50 stands for zero in the data rows.
Some points, each followed by its number:
(39 41 40 44 60 58 56 55 49 50 55 45 58 59 62 42) 0
(22 36 29 74 38 68 60 41 28 81 35 70 80 26 36 21) 1
(29 60 31 64 55 35 38 37 49 71 53 51 67 43 35 28) 2
(43 26 43 25 39 75 75 81 72 47 28 33 73 32 29 58) 3
(22 56 24 68 29 51 26 55 58 42 59 24 82 34 39 65) 4
(47 78 77 58 41 77 47 59 25 81 49 60 48 83 29 65) 5
(52 31 65 69 69 64 74 62 67 42 61 32 67 51 53 66) 6
(63 36 53 56 63 58 64 51 37 38 41 35 54 58 63 51) 7
(54 47 34 34 40 39 61 45 63 38 60 61 37 39 40 37) 8
(60 65 57 44 38 58 41 39 34 38 36 65 36 42 50 57) 9
(71 80 54 57 27 67 36 27 24 25 30 78 29 22 48 57) 10
Which two points above are nearest to each new point by angle? Their numbers follow each, nearest first.
(17 78 72 27 25 27 31 81 51 45 35 57 25 47 84 72) 9 10
(56 43 44 53 51 39 54 47 46 61 37 59 52 53 52 40) 1 2
(60 63 47 60 48 50 50 40 55 42 41 60 50 44 51 47) 10 9
(59 37 64 67 67 32 68 50 35 37 67 28 66 40 42 63) 6 7
(37 37 41 39 47 39 46 57 46 46 55 62 43 47 55 40) 8 0
(51 40 58 38 60 60 41 65 62 62 44 48 52 46 60 59) 3 6
(66 62 62 30 36 35 44 36 65 30 61 60 39 73 26 64) 8 9
(63 71 69 31 34 64 43 49 71 47 55 70 49 62 64 60) 9 5
(57 46 42 59 41 42 49 55 50 61 52 61 59 50 58 48) 1 2
(63 58 33 68 72 64 40 37 51 60 34 35 50 70 34 33) 2 7
(53 51 56 51 52 39 52 47 41 46 56 51 52 59 42 56) 5 7
(57 68 60 37 36 62 38 36 36 37 35 65 34 46 53 64) 9 10
(38 50 52 60 61 35 42 48 38 42 57 37 59 41 50 54) 4 2
(15 39 56 73 81 15 26 56 17 25 70 14 66 26 54 64) 4 2
(51 38 51 63 56 37 52 45 62 65 33 62 45 62 52 48) 2 1
(54 47 33 37 52 35 64 60 62 65 59 36 38 57 50 34) 8 0
(32 52 56 68 48 53 67 65 66 44 64 41 71 60 68 40) 6 0
(64 34 33 65 39 57 34 36 35 54 62 69 35 53 54 43) 10 9
(49 54 41 56 55 47 43 47 52 43 42 48 46 52 60 41) 2 0
(38 41 61 34 59 37 40 64 58 59 40 38 56 43 64 54) 3 0
(54 68 77 36 40 19 38 36 37 42 71 57 43 87 20 79) 5 9
